In the data rows, the value 128 means zero.
Here are some points:
np.array([116, 154, 145, 120, 80, 141, 103, 109, 152, 116, 70, 113, 130, 90, 93, 137, 112, 190, 120, 146, 139, 162, 150, 176, 175, 112, 109, 123, 132])
np.array([128, 126, 135, 151, 125, 91, 141, 127, 141, 149, 33, 127, 142, 113, 56, 95, 87, 135, 118, 112, 138, 91, 109, 130, 66, 57, 177, 129, 132])
np.array([116, 132, 146, 155, 66, 116, 96, 121, 140, 124, 52, 132, 151, 90, 94, 120, 90, 152, 113, 135, 148, 148, 145, 166, 132, 100, 154, 132, 148])
np.array([89, 70, 108, 129, 104, 161, 65, 128, 170, 135, 115, 131, 155, 126, 125, 159, 137, 129, 121, 167, 132, 137, 203, 171, 131, 143, 79, 153, 96])
np.array([105, 102, 131, 60, 204, 171, 116, 99, 149, 91, 233, 46, 70, 172, 189, 147, 234, 153, 141, 170, 101, 170, 184, 167, 211, 234, 37, 129, 104])
np.array([140, 138, 128, 152, 74, 144, 96, 137, 103, 124, 164, 157, 142, 108, 175, 146, 123, 112, 127, 135, 122, 177, 136, 126, 152, 158, 140, 125, 149])
np.array([126, 133, 140, 146, 127, 101, 148, 125, 143, 135, 55, 121, 131, 120, 73, 99, 93, 128, 116, 117, 140, 92, 117, 127, 80, 75, 152, 140, 134])
np.array([138, 138, 170, 134, 137, 116, 136, 117, 104, 98, 114, 76, 116, 125, 128, 109, 141, 123, 110, 138, 118, 156, 123, 129, 132, 150, 139, 131, 161])
np.array([140, 86, 134, 168, 138, 119, 130, 170, 104, 148, 148, 148, 158, 141, 152, 111, 124, 43, 118, 125, 115, 115, 119, 74, 61, 138, 158, 143, 137])
np.array([174, 141, 136, 135, 151, 137, 153, 149, 50, 127, 255, 151, 123, 155, 255, 138, 181, 21, 137, 110, 98, 169, 82, 31, 149, 218, 168, 105, 162])
np.array([120, 83, 102, 89, 238, 119, 167, 142, 134, 138, 171, 93, 89, 177, 129, 109, 171, 100, 135, 119, 113, 65, 133, 113, 81, 131, 107, 130, 87])
np.array([111, 160, 122, 164, 41, 116, 113, 114, 155, 151, 9, 177, 153, 82, 40, 117, 51, 194, 128, 118, 159, 120, 119, 173, 119, 30, 152, 132, 136])
np.array([145, 159, 105, 115, 132, 140, 149, 119, 114, 131, 179, 156, 120, 133, 151, 147, 137, 139, 152, 113, 124, 127, 103, 108, 153, 133, 125, 112, 125])
np.array([106, 165, 193, 71, 145, 147, 121, 55, 149, 47, 123, 0, 68, 118, 116, 131, 198, 229, 109, 177, 123, 212, 175, 207, 239, 207, 59, 118, 143])
np.array([130, 131, 103, 116, 151, 139, 140, 140, 125, 139, 172, 148, 114, 149, 143, 138, 136, 134, 149, 117, 121, 118, 122, 115, 131, 132, 113, 120, 118])
np.array([146, 129, 106, 144, 113, 124, 134, 136, 110, 139, 138, 161, 151, 123, 141, 137, 107, 107, 136, 109, 133, 117, 108, 104, 114, 116, 146, 131, 131])
np.array([134, 169, 84, 156, 61, 116, 125, 132, 148, 159, 55, 211, 150, 92, 59, 138, 54, 189, 138, 102, 171, 91, 98, 151, 115, 30, 153, 120, 119])
np.array([106, 90, 91, 90, 150, 161, 95, 110, 172, 122, 155, 117, 110, 140, 133, 157, 167, 162, 142, 148, 129, 127, 188, 176, 164, 156, 53, 130, 87])
np.array([123, 144, 98, 133, 60, 152, 88, 116, 148, 133, 108, 184, 153, 89, 116, 151, 87, 175, 141, 133, 151, 145, 150, 166, 163, 111, 112, 132, 126])
np.array([157, 211, 113, 125, 104, 108, 175, 120, 129, 144, 71, 180, 115, 111, 63, 122, 61, 214, 147, 76, 172, 88, 58, 129, 120, 31, 157, 110, 137])
np.array([96, 83, 132, 132, 126, 130, 81, 134, 160, 129, 71, 94, 143, 111, 94, 129, 127, 133, 109, 170, 131, 133, 191, 173, 117, 133, 110, 158, 121])
np.array([137, 192, 149, 170, 10, 123, 105, 118, 103, 127, 77, 179, 162, 68, 113, 142, 60, 160, 128, 112, 157, 172, 109, 141, 166, 96, 172, 121, 174])
np.array([105, 71, 61, 91, 162, 166, 110, 138, 191, 156, 163, 169, 133, 163, 120, 169, 146, 150, 155, 134, 128, 85, 175, 162, 140, 121, 47, 138, 48])
np.array([130, 111, 112, 125, 130, 143, 118, 142, 129, 140, 160, 156, 140, 137, 158, 139, 134, 103, 129, 126, 123, 122, 139, 113, 121, 140, 112, 134, 114])
np.array([93, 103, 163, 103, 133, 130, 94, 103, 179, 93, 64, 50, 118, 117, 84, 120, 154, 181, 106, 171, 127, 153, 200, 194, 158, 153, 79, 143, 123])
np.array([119, 105, 144, 124, 145, 120, 130, 130, 132, 123, 106, 91, 124, 137, 116, 112, 135, 117, 119, 135, 119, 127, 136, 129, 120, 131, 129, 132, 131])
np.array([159, 171, 108, 133, 120, 114, 168, 149, 97, 148, 147, 192, 124, 126, 125, 122, 94, 127, 143, 88, 134, 105, 62, 81, 116, 79, 174, 111, 136])
np.array([128, 158, 152, 104, 138, 110, 145, 107, 138, 108, 80, 95, 103, 119, 81, 114, 120, 177, 115, 119, 136, 121, 118, 158, 135, 97, 123, 122, 133])
np.array([120, 110, 139, 110, 178, 117, 152, 126, 137, 120, 121, 77, 105, 147, 107, 108, 153, 133, 123, 134, 114, 112, 130, 132, 118, 137, 130, 126, 119])
np.array([136, 103, 117, 92, 201, 130, 150, 138, 121, 114, 219, 98, 102, 177, 182, 130, 187, 90, 137, 130, 99, 115, 124, 96, 131, 190, 107, 123, 108])
np.array([136, 117, 108, 141, 124, 139, 122, 141, 124, 138, 167, 155, 135, 123, 146, 140, 136, 101, 138, 118, 125, 126, 142, 115, 129, 144, 117, 124, 114])
np.array([104, 124, 156, 123, 102, 135, 88, 98, 162, 114, 82, 86, 129, 104, 110, 124, 140, 161, 123, 166, 134, 162, 173, 186, 166, 139, 97, 129, 131])
np.array([159, 186, 117, 160, 110, 82, 178, 143, 95, 164, 79, 187, 136, 112, 84, 111, 55, 127, 135, 72, 144, 82, 30, 90, 78, 32, 208, 112, 150])
np.array([133, 102, 144, 120, 185, 124, 157, 132, 123, 126, 163, 87, 109, 164, 154, 110, 165, 93, 121, 133, 107, 116, 131, 105, 111, 159, 131, 124, 126])
np.array([139, 140, 136, 114, 126, 137, 126, 127, 116, 114, 171, 126, 119, 127, 158, 142, 147, 130, 133, 126, 123, 152, 130, 120, 161, 159, 106, 122, 136])
np.array([124, 123, 102, 137, 109, 140, 110, 142, 142, 148, 127, 168, 162, 123, 129, 142, 111, 130, 139, 126, 129, 120, 145, 136, 120, 121, 111, 134, 112])
np.array([111, 138, 148, 164, 66, 113, 95, 126, 138, 129, 55, 135, 153, 88, 93, 125, 96, 141, 116, 134, 140, 148, 140, 150, 126, 93, 152, 136, 140])
np.array([103, 149, 197, 89, 138, 126, 122, 76, 156, 73, 91, 16, 91, 118, 113, 115, 174, 196, 111, 166, 122, 186, 160, 192, 198, 180, 89, 119, 145])
np.array([157, 158, 148, 143, 119, 109, 159, 137, 79, 125, 155, 137, 119, 136, 163, 118, 126, 87, 127, 110, 118, 152, 89, 87, 130, 143, 183, 115, 164])
np.array([141, 187, 95, 143, 64, 126, 143, 121, 142, 154, 71, 209, 144, 105, 66, 143, 49, 199, 145, 85, 166, 100, 91, 143, 140, 38, 144, 119, 123])
np.array([140, 137, 101, 116, 171, 110, 174, 143, 126, 158, 130, 151, 100, 157, 101, 115, 111, 123, 145, 92, 133, 69, 87, 94, 92, 80, 147, 119, 107])
np.array([121, 110, 113, 129, 163, 110, 151, 139, 133, 154, 88, 124, 123, 150, 91, 117, 113, 123, 127, 110, 135, 82, 105, 125, 78, 85, 153, 136, 116])
np.array([108, 102, 97, 100, 100, 179, 63, 107, 158, 119, 183, 140, 142, 128, 169, 178, 157, 154, 143, 161, 126, 167, 196, 174, 188, 187, 56, 135, 110])
np.array([146, 162, 107, 116, 131, 128, 167, 134, 112, 137, 156, 152, 110, 141, 138, 130, 124, 137, 146, 98, 134, 117, 87, 104, 150, 114, 141, 107, 130])
np.array([164, 177, 113, 92, 192, 113, 209, 124, 99, 138, 204, 132, 79, 162, 151, 120, 153, 130, 158, 83, 122, 101, 58, 82, 137, 122, 132, 98, 118])
np.array([164, 178, 113, 142, 122, 117, 173, 147, 91, 155, 163, 193, 131, 135, 139, 132, 93, 108, 149, 77, 135, 104, 49, 63, 105, 89, 175, 111, 140])
np.array([84, 51, 117, 90, 179, 142, 104, 124, 185, 125, 109, 71, 110, 150, 98, 127, 170, 137, 117, 167, 117, 102, 201, 171, 117, 148, 66, 146, 86])
np.array([119, 101, 135, 110, 146, 150, 101, 123, 129, 103, 166, 92, 126, 140, 156, 142, 164, 117, 123, 153, 116, 156, 169, 129, 147, 184, 90, 140, 119])
24 more points follow, each with its number after it:
np.array([130, 126, 116, 106, 163, 124, 154, 137, 143, 146, 121, 135, 112, 143, 112, 114, 129, 136, 143, 114, 131, 89, 113, 120, 98, 98, 116, 127, 105]) 0
np.array([108, 95, 103, 131, 138, 122, 119, 119, 170, 147, 73, 134, 140, 127, 79, 129, 111, 141, 129, 130, 140, 83, 154, 159, 95, 94, 104, 145, 100]) 1
np.array([122, 91, 111, 151, 154, 110, 129, 151, 141, 157, 92, 141, 143, 140, 97, 111, 108, 87, 128, 114, 134, 68, 123, 107, 53, 78, 159, 144, 110]) 2
np.array([143, 154, 180, 142, 85, 119, 100, 131, 96, 106, 128, 114, 137, 95, 158, 117, 127, 109, 106, 141, 120, 193, 113, 111, 162, 159, 161, 113, 162]) 3
np.array([86, 100, 127, 84, 153, 159, 98, 107, 175, 96, 141, 61, 101, 148, 124, 148, 182, 171, 135, 167, 115, 148, 200, 185, 190, 170, 43, 134, 93]) 4
np.array([124, 161, 157, 130, 78, 120, 107, 102, 140, 110, 67, 101, 122, 100, 86, 125, 116, 190, 121, 138, 140, 172, 139, 171, 173, 115, 130, 123, 146]) 5
np.array([111, 108, 95, 151, 128, 95, 129, 157, 174, 177, 1, 166, 162, 114, 18, 117, 45, 146, 119, 99, 158, 33, 117, 140, 29, 0, 153, 146, 103]) 6
np.array([110, 106, 123, 143, 127, 111, 114, 132, 153, 138, 47, 128, 142, 117, 62, 110, 97, 146, 121, 129, 139, 92, 133, 151, 76, 76, 140, 142, 113]) 7
np.array([129, 180, 106, 145, 120, 91, 154, 123, 143, 152, 32, 151, 115, 114, 46, 112, 61, 187, 135, 88, 158, 78, 72, 139, 94, 23, 174, 121, 125]) 8
np.array([144, 126, 92, 109, 174, 115, 171, 136, 129, 154, 130, 147, 103, 153, 107, 119, 118, 122, 142, 98, 131, 67, 84, 103, 87, 87, 139, 129, 104]) 9
np.array([105, 58, 2, 146, 92, 159, 79, 182, 187, 230, 129, 255, 210, 120, 93, 174, 47, 90, 163, 106, 156, 22, 156, 118, 48, 32, 103, 149, 58]) 10
np.array([131, 166, 114, 89, 138, 150, 149, 100, 151, 115, 148, 127, 91, 138, 115, 143, 139, 200, 154, 118, 139, 122, 113, 146, 176, 121, 84, 110, 111]) 11
np.array([164, 167, 160, 128, 112, 132, 140, 127, 70, 106, 214, 122, 105, 119, 205, 130, 159, 101, 136, 122, 111, 187, 102, 95, 181, 179, 146, 109, 173]) 12
np.array([76, 79, 106, 73, 156, 189, 64, 102, 195, 101, 158, 84, 117, 134, 130, 160, 188, 187, 137, 189, 123, 149, 228, 207, 193, 186, 8, 143, 85]) 13
np.array([128, 111, 91, 94, 166, 139, 140, 121, 132, 131, 190, 138, 112, 159, 156, 144, 162, 140, 151, 122, 122, 110, 135, 128, 149, 145, 93, 120, 98]) 14
np.array([127, 147, 168, 143, 102, 123, 112, 112, 124, 110, 78, 83, 134, 104, 121, 117, 129, 130, 103, 143, 130, 162, 147, 156, 137, 137, 140, 140, 157]) 15
np.array([133, 122, 106, 112, 142, 136, 136, 132, 125, 140, 170, 154, 123, 142, 141, 140, 134, 131, 150, 123, 121, 111, 119, 122, 137, 126, 112, 121, 111]) 16
np.array([129, 166, 176, 116, 126, 126, 140, 103, 107, 90, 130, 63, 105, 127, 142, 119, 148, 146, 122, 138, 126, 170, 115, 131, 162, 164, 135, 118, 167]) 17
np.array([128, 99, 102, 142, 121, 140, 110, 140, 131, 149, 146, 172, 156, 126, 142, 140, 114, 97, 132, 131, 127, 118, 135, 123, 109, 122, 137, 131, 111]) 18
np.array([155, 142, 142, 151, 157, 98, 177, 141, 90, 141, 121, 129, 124, 140, 124, 99, 117, 82, 122, 95, 127, 88, 69, 73, 75, 99, 190, 128, 150]) 19
np.array([128, 120, 97, 131, 153, 120, 142, 148, 132, 154, 122, 152, 134, 148, 111, 120, 114, 123, 133, 113, 132, 88, 110, 113, 85, 98, 143, 130, 104]) 20
np.array([133, 150, 139, 173, 108, 103, 147, 148, 99, 146, 79, 152, 157, 116, 98, 107, 72, 96, 109, 112, 139, 105, 93, 103, 78, 78, 192, 132, 146]) 21
np.array([166, 195, 172, 166, 69, 106, 162, 129, 66, 121, 115, 148, 144, 94, 150, 94, 97, 101, 132, 109, 128, 164, 56, 84, 137, 116, 207, 99, 192]) 22
np.array([125, 145, 131, 94, 124, 157, 109, 91, 137, 103, 171, 110, 110, 122, 155, 156, 175, 182, 143, 145, 128, 164, 150, 159, 205, 174, 68, 114, 118]) 23
Which of these numbered points is nearest to each point below, looking only along the 5 directions in which the first points spread most? Its number follows each.
np.array([135, 125, 92, 119, 158, 137, 148, 128, 122, 132, 173, 160, 115, 150, 150, 139, 143, 122, 142, 112, 123, 106, 109, 109, 124, 125, 119, 126, 108]) > 16
np.array([139, 149, 128, 117, 134, 139, 135, 114, 128, 121, 169, 131, 115, 125, 153, 142, 141, 139, 141, 130, 133, 147, 115, 125, 153, 150, 116, 115, 138]) > 16
np.array([132, 172, 120, 134, 106, 90, 161, 126, 144, 150, 40, 156, 122, 107, 48, 104, 66, 175, 134, 92, 152, 81, 77, 138, 99, 28, 163, 116, 125]) > 8
np.array([119, 152, 136, 97, 130, 152, 122, 99, 133, 97, 167, 100, 109, 127, 159, 148, 168, 181, 152, 142, 123, 167, 149, 151, 200, 170, 75, 112, 123]) > 23
np.array([148, 214, 106, 109, 109, 100, 175, 116, 130, 143, 61, 179, 113, 102, 47, 119, 59, 215, 141, 72, 155, 86, 55, 133, 127, 19, 166, 96, 124]) > 8
np.array([158, 119, 127, 146, 136, 133, 139, 147, 75, 130, 224, 161, 135, 153, 212, 130, 148, 51, 123, 123, 103, 150, 107, 67, 124, 183, 161, 116, 148]) > 12
np.array([165, 199, 181, 170, 88, 98, 150, 133, 64, 121, 126, 146, 128, 101, 156, 98, 92, 98, 122, 103, 127, 171, 60, 85, 142, 120, 214, 116, 189]) > 22
np.array([130, 160, 173, 115, 127, 126, 146, 105, 114, 88, 127, 60, 97, 123, 142, 119, 158, 142, 116, 135, 123, 176, 121, 144, 168, 162, 128, 118, 157]) > 17
np.array([134, 135, 55, 153, 87, 105, 134, 146, 161, 196, 28, 247, 165, 103, 33, 138, 23, 170, 152, 80, 167, 29, 91, 130, 60, 0, 161, 128, 95]) > 6
np.array([146, 148, 170, 144, 113, 126, 132, 130, 91, 105, 156, 103, 128, 122, 168, 118, 146, 97, 111, 133, 117, 172, 120, 108, 149, 172, 149, 120, 171]) > 3
np.array([146, 156, 144, 177, 103, 88, 143, 152, 100, 150, 57, 157, 151, 101, 85, 89, 71, 104, 118, 97, 145, 109, 69, 95, 67, 60, 206, 121, 154]) > 21
np.array([128, 117, 92, 87, 161, 152, 142, 132, 142, 135, 189, 143, 106, 153, 147, 150, 148, 142, 154, 123, 120, 112, 138, 119, 159, 143, 82, 117, 90]) > 14
np.array([137, 135, 98, 111, 184, 107, 179, 140, 130, 148, 133, 140, 108, 155, 108, 117, 115, 126, 136, 91, 138, 68, 89, 96, 80, 78, 140, 125, 112]) > 9
np.array([128, 119, 100, 116, 162, 125, 153, 132, 148, 141, 114, 134, 120, 141, 91, 124, 127, 149, 131, 109, 137, 90, 114, 135, 104, 91, 128, 123, 104]) > 0
np.array([83, 58, 72, 102, 146, 146, 89, 131, 210, 153, 86, 139, 139, 148, 85, 146, 134, 163, 136, 150, 140, 78, 194, 187, 107, 100, 69, 149, 64]) > 1
np.array([126, 174, 167, 135, 75, 126, 114, 95, 137, 108, 51, 106, 136, 86, 94, 124, 106, 177, 111, 140, 144, 167, 128, 170, 156, 113, 128, 122, 165]) > 5
np.array([140, 157, 167, 126, 127, 119, 143, 111, 98, 91, 147, 79, 101, 129, 160, 118, 154, 120, 118, 133, 121, 177, 113, 123, 158, 170, 150, 117, 161]) > 17
np.array([161, 134, 117, 147, 137, 142, 137, 145, 76, 128, 233, 152, 147, 145, 207, 139, 149, 46, 138, 113, 111, 144, 105, 67, 123, 184, 149, 123, 145]) > 12
np.array([157, 156, 133, 161, 133, 103, 177, 151, 82, 152, 144, 163, 120, 140, 145, 104, 110, 78, 119, 96, 122, 105, 68, 71, 90, 106, 196, 115, 137]) > 19
np.array([119, 154, 138, 88, 129, 152, 119, 94, 140, 98, 163, 100, 93, 127, 155, 153, 164, 176, 134, 150, 125, 172, 151, 158, 203, 169, 78, 120, 122]) > 23
np.array([156, 177, 194, 136, 117, 116, 151, 115, 70, 88, 173, 81, 106, 119, 175, 112, 156, 97, 114, 119, 110, 191, 98, 83, 164, 178, 163, 111, 185]) > 12
np.array([135, 134, 123, 118, 127, 143, 124, 124, 120, 118, 168, 122, 115, 130, 159, 144, 150, 119, 139, 136, 122, 158, 131, 129, 157, 161, 118, 123, 127]) > 16
np.array([151, 152, 39, 140, 145, 106, 183, 169, 139, 210, 105, 254, 136, 143, 64, 124, 39, 134, 161, 54, 159, 3, 49, 86, 43, 0, 169, 115, 81]) > 6
np.array([79, 76, 104, 68, 145, 180, 72, 96, 191, 97, 150, 82, 110, 143, 134, 165, 182, 187, 133, 183, 114, 157, 222, 209, 182, 187, 22, 144, 82]) > 13
np.array([170, 188, 176, 172, 79, 100, 157, 126, 68, 123, 116, 145, 127, 99, 147, 103, 98, 95, 124, 103, 124, 163, 57, 87, 124, 119, 215, 111, 185]) > 22
np.array([98, 89, 163, 158, 102, 124, 90, 132, 131, 118, 71, 88, 149, 110, 109, 106, 123, 103, 103, 167, 114, 155, 170, 154, 113, 143, 138, 155, 131]) > 15
np.array([112, 110, 124, 138, 122, 107, 121, 133, 162, 151, 30, 125, 141, 117, 57, 109, 81, 148, 113, 129, 144, 86, 135, 154, 76, 55, 135, 151, 114]) > 7
np.array([146, 183, 96, 141, 68, 121, 136, 120, 140, 163, 70, 215, 147, 87, 72, 138, 63, 193, 152, 92, 160, 107, 83, 144, 140, 37, 147, 108, 125]) > 8
np.array([138, 150, 145, 103, 118, 159, 113, 109, 119, 95, 181, 111, 126, 129, 165, 159, 170, 161, 130, 138, 127, 177, 145, 137, 193, 190, 83, 118, 135]) > 23
np.array([115, 118, 113, 103, 115, 172, 98, 107, 131, 108, 200, 122, 118, 127, 179, 164, 173, 148, 143, 159, 125, 177, 173, 160, 202, 205, 65, 127, 118]) > 23
np.array([129, 135, 96, 112, 166, 120, 183, 149, 126, 158, 133, 157, 107, 159, 107, 120, 111, 141, 139, 96, 131, 74, 91, 98, 97, 85, 147, 123, 98]) > 9
np.array([116, 99, 119, 146, 152, 111, 143, 158, 130, 161, 88, 137, 139, 146, 96, 100, 100, 94, 116, 118, 121, 75, 118, 118, 62, 86, 159, 143, 112]) > 2
np.array([88, 60, 122, 99, 183, 143, 106, 123, 172, 113, 113, 67, 111, 166, 100, 130, 175, 143, 122, 167, 116, 100, 193, 171, 122, 149, 63, 153, 84]) > 4
np.array([117, 62, 0, 158, 93, 149, 92, 177, 171, 218, 135, 255, 209, 131, 112, 184, 61, 106, 162, 102, 154, 29, 151, 118, 56, 42, 115, 149, 55]) > 10
np.array([121, 166, 160, 127, 83, 132, 106, 110, 135, 107, 71, 110, 125, 95, 92, 126, 110, 187, 116, 143, 138, 162, 136, 169, 168, 119, 127, 122, 146]) > 5
np.array([172, 193, 181, 165, 80, 106, 150, 131, 67, 126, 125, 138, 132, 101, 150, 107, 92, 105, 122, 103, 127, 171, 66, 82, 139, 125, 203, 108, 189]) > 22
np.array([148, 190, 147, 109, 102, 151, 136, 107, 90, 96, 195, 119, 94, 123, 188, 150, 155, 156, 140, 119, 122, 192, 112, 124, 211, 186, 111, 105, 157]) > 12
np.array([114, 117, 87, 112, 122, 142, 118, 125, 170, 142, 138, 164, 133, 129, 121, 157, 132, 167, 142, 131, 138, 120, 154, 155, 152, 108, 80, 125, 95]) > 16
np.array([90, 105, 158, 103, 134, 143, 96, 96, 173, 97, 66, 50, 118, 122, 97, 130, 150, 171, 104, 173, 128, 149, 191, 196, 144, 153, 74, 149, 122]) > 4
np.array([122, 104, 109, 145, 114, 137, 112, 155, 122, 149, 141, 169, 158, 113, 143, 132, 123, 96, 129, 126, 123, 121, 135, 119, 113, 127, 140, 127, 118]) > 18
np.array([143, 145, 150, 75, 195, 143, 161, 114, 93, 86, 226, 59, 80, 166, 191, 127, 213, 116, 134, 129, 98, 160, 112, 106, 169, 213, 104, 114, 140]) > 12
np.array([129, 155, 157, 118, 115, 130, 134, 108, 119, 100, 152, 98, 107, 116, 145, 136, 150, 148, 128, 135, 132, 167, 130, 126, 172, 163, 112, 119, 146]) > 17
np.array([121, 132, 151, 101, 122, 154, 104, 110, 126, 92, 178, 83, 99, 122, 168, 142, 182, 152, 135, 156, 116, 187, 168, 156, 207, 199, 88, 118, 137]) > 23
np.array([170, 168, 182, 151, 99, 116, 136, 133, 63, 96, 177, 108, 137, 114, 199, 117, 141, 70, 115, 127, 108, 196, 92, 75, 153, 193, 182, 116, 189]) > 12
np.array([130, 75, 16, 117, 184, 140, 150, 171, 163, 197, 168, 229, 152, 176, 112, 155, 106, 95, 166, 94, 143, 12, 124, 89, 46, 71, 96, 141, 56]) > 10
np.array([175, 201, 143, 171, 57, 108, 141, 133, 75, 140, 122, 193, 154, 81, 143, 130, 73, 113, 131, 93, 140, 150, 50, 81, 132, 95, 203, 98, 180]) > 22
np.array([102, 132, 129, 87, 146, 144, 119, 95, 166, 91, 118, 68, 102, 137, 117, 143, 167, 201, 131, 145, 132, 153, 168, 188, 189, 150, 67, 124, 113]) > 4
np.array([162, 163, 127, 164, 75, 132, 121, 141, 68, 123, 193, 185, 146, 107, 191, 142, 121, 86, 128, 120, 122, 183, 95, 84, 149, 163, 176, 110, 160]) > 12
np.array([148, 148, 141, 177, 106, 87, 152, 137, 106, 146, 54, 149, 152, 118, 83, 106, 66, 109, 113, 92, 146, 102, 72, 102, 69, 68, 207, 135, 155]) > 21
np.array([129, 145, 99, 94, 151, 136, 151, 113, 148, 129, 140, 131, 102, 133, 118, 143, 132, 178, 142, 123, 135, 110, 126, 141, 154, 122, 93, 116, 112]) > 11
np.array([150, 127, 112, 126, 153, 128, 146, 141, 106, 138, 171, 139, 124, 144, 153, 129, 137, 93, 130, 113, 116, 115, 93, 97, 104, 131, 152, 121, 133]) > 16
np.array([138, 155, 169, 128, 133, 119, 145, 110, 102, 102, 152, 82, 112, 130, 152, 117, 152, 124, 126, 124, 120, 164, 106, 118, 152, 170, 144, 117, 158]) > 17
np.array([127, 183, 138, 126, 114, 109, 157, 107, 138, 130, 55, 124, 109, 111, 61, 112, 91, 191, 135, 109, 156, 108, 95, 147, 123, 69, 135, 120, 135]) > 8
np.array([118, 67, 124, 169, 105, 135, 85, 151, 119, 151, 131, 156, 172, 121, 166, 132, 119, 48, 118, 152, 121, 138, 159, 113, 99, 150, 149, 147, 129]) > 18
np.array([108, 178, 191, 132, 72, 106, 112, 85, 148, 98, 5, 60, 121, 83, 58, 101, 102, 208, 106, 140, 153, 173, 131, 195, 161, 93, 146, 120, 166]) > 5
np.array([154, 131, 152, 159, 149, 102, 153, 151, 79, 141, 147, 129, 145, 140, 152, 103, 119, 40, 116, 110, 116, 110, 83, 61, 65, 131, 186, 130, 156]) > 19
np.array([100, 64, 158, 128, 136, 143, 82, 125, 161, 104, 115, 60, 140, 130, 137, 136, 167, 103, 104, 179, 114, 151, 209, 167, 124, 184, 86, 156, 119]) > 4
np.array([162, 187, 181, 180, 79, 89, 152, 138, 83, 123, 70, 144, 151, 95, 117, 95, 69, 98, 106, 112, 133, 154, 68, 86, 101, 99, 222, 115, 189]) > 22
np.array([103, 121, 129, 103, 122, 147, 94, 106, 170, 119, 100, 100, 120, 120, 112, 141, 142, 164, 124, 160, 138, 144, 169, 184, 153, 142, 76, 141, 116]) > 4
np.array([132, 114, 112, 146, 116, 139, 113, 151, 121, 141, 136, 163, 160, 130, 136, 135, 115, 97, 133, 119, 131, 116, 125, 110, 108, 129, 137, 135, 121]) > 18
np.array([132, 151, 143, 103, 114, 154, 120, 109, 126, 98, 179, 108, 101, 122, 169, 149, 161, 155, 129, 146, 118, 198, 150, 144, 207, 185, 91, 114, 141]) > 23
np.array([91, 78, 99, 70, 151, 174, 79, 92, 193, 102, 151, 83, 113, 147, 136, 160, 181, 184, 133, 181, 117, 149, 222, 208, 191, 184, 22, 142, 86]) > 13
np.array([136, 118, 84, 80, 180, 154, 154, 130, 134, 134, 223, 142, 100, 172, 173, 154, 175, 142, 154, 115, 112, 112, 133, 116, 159, 151, 77, 108, 85]) > 14
np.array([161, 166, 158, 135, 153, 94, 181, 130, 87, 123, 117, 111, 107, 135, 119, 89, 120, 109, 124, 101, 118, 117, 60, 88, 110, 107, 197, 110, 150]) > 19
np.array([114, 149, 130, 115, 88, 145, 106, 116, 154, 126, 98, 139, 137, 97, 109, 156, 120, 185, 139, 140, 148, 140, 150, 172, 169, 116, 85, 133, 123]) > 5
np.array([80, 61, 72, 95, 149, 147, 85, 134, 204, 145, 99, 146, 146, 147, 80, 155, 131, 170, 140, 150, 142, 73, 203, 182, 113, 110, 44, 153, 59]) > 1
np.array([112, 94, 148, 156, 83, 140, 75, 128, 144, 125, 73, 119, 172, 101, 118, 122, 116, 118, 104, 161, 124, 158, 171, 155, 124, 143, 120, 146, 139]) > 15
np.array([94, 98, 104, 98, 148, 132, 108, 127, 174, 131, 91, 117, 129, 138, 77, 138, 124, 175, 127, 138, 133, 92, 157, 169, 113, 110, 93, 145, 95]) > 1
np.array([135, 130, 184, 103, 155, 132, 138, 100, 112, 79, 178, 46, 97, 140, 172, 120, 186, 121, 123, 157, 104, 187, 147, 126, 184, 213, 107, 126, 158]) > 17
np.array([135, 175, 192, 154, 65, 122, 112, 98, 94, 93, 104, 92, 131, 92, 147, 119, 123, 141, 114, 140, 134, 197, 130, 131, 173, 168, 153, 121, 179]) > 3
np.array([104, 109, 126, 138, 128, 104, 121, 129, 163, 148, 32, 128, 138, 114, 60, 106, 97, 145, 116, 132, 139, 94, 140, 160, 93, 56, 143, 140, 111]) > 7
np.array([121, 120, 156, 150, 82, 139, 88, 127, 126, 121, 91, 121, 151, 103, 126, 130, 111, 120, 105, 148, 127, 155, 162, 139, 115, 142, 120, 150, 145]) > 15
np.array([132, 100, 126, 146, 118, 133, 104, 146, 115, 135, 146, 142, 153, 121, 155, 135, 131, 77, 117, 136, 128, 132, 141, 115, 103, 152, 141, 140, 133]) > 18
np.array([117, 109, 130, 140, 124, 113, 123, 133, 154, 147, 54, 124, 144, 119, 71, 116, 99, 133, 118, 129, 135, 91, 138, 144, 89, 76, 136, 139, 118]) > 7
np.array([116, 95, 165, 112, 199, 108, 156, 122, 136, 111, 98, 36, 111, 163, 102, 88, 161, 111, 108, 141, 110, 100, 139, 121, 95, 147, 124, 139, 121]) > 0
np.array([127, 142, 117, 137, 118, 116, 143, 144, 142, 152, 95, 168, 141, 114, 86, 125, 90, 143, 136, 106, 152, 87, 110, 117, 105, 75, 133, 122, 117]) > 20
np.array([113, 93, 142, 155, 120, 108, 112, 129, 138, 134, 62, 104, 145, 122, 96, 104, 114, 100, 107, 143, 130, 114, 145, 140, 82, 115, 156, 147, 131]) > 7
np.array([90, 34, 62, 98, 176, 158, 95, 132, 210, 158, 125, 140, 144, 164, 104, 156, 140, 137, 147, 147, 137, 57, 208, 165, 92, 120, 46, 158, 51]) > 1
np.array([140, 151, 165, 153, 114, 102, 134, 132, 90, 117, 131, 116, 128, 115, 149, 100, 122, 95, 118, 125, 122, 160, 99, 102, 126, 132, 181, 113, 164]) > 3
np.array([130, 125, 89, 102, 171, 149, 142, 125, 142, 134, 196, 147, 106, 160, 157, 155, 160, 136, 153, 116, 126, 110, 141, 124, 142, 156, 87, 125, 97]) > 14
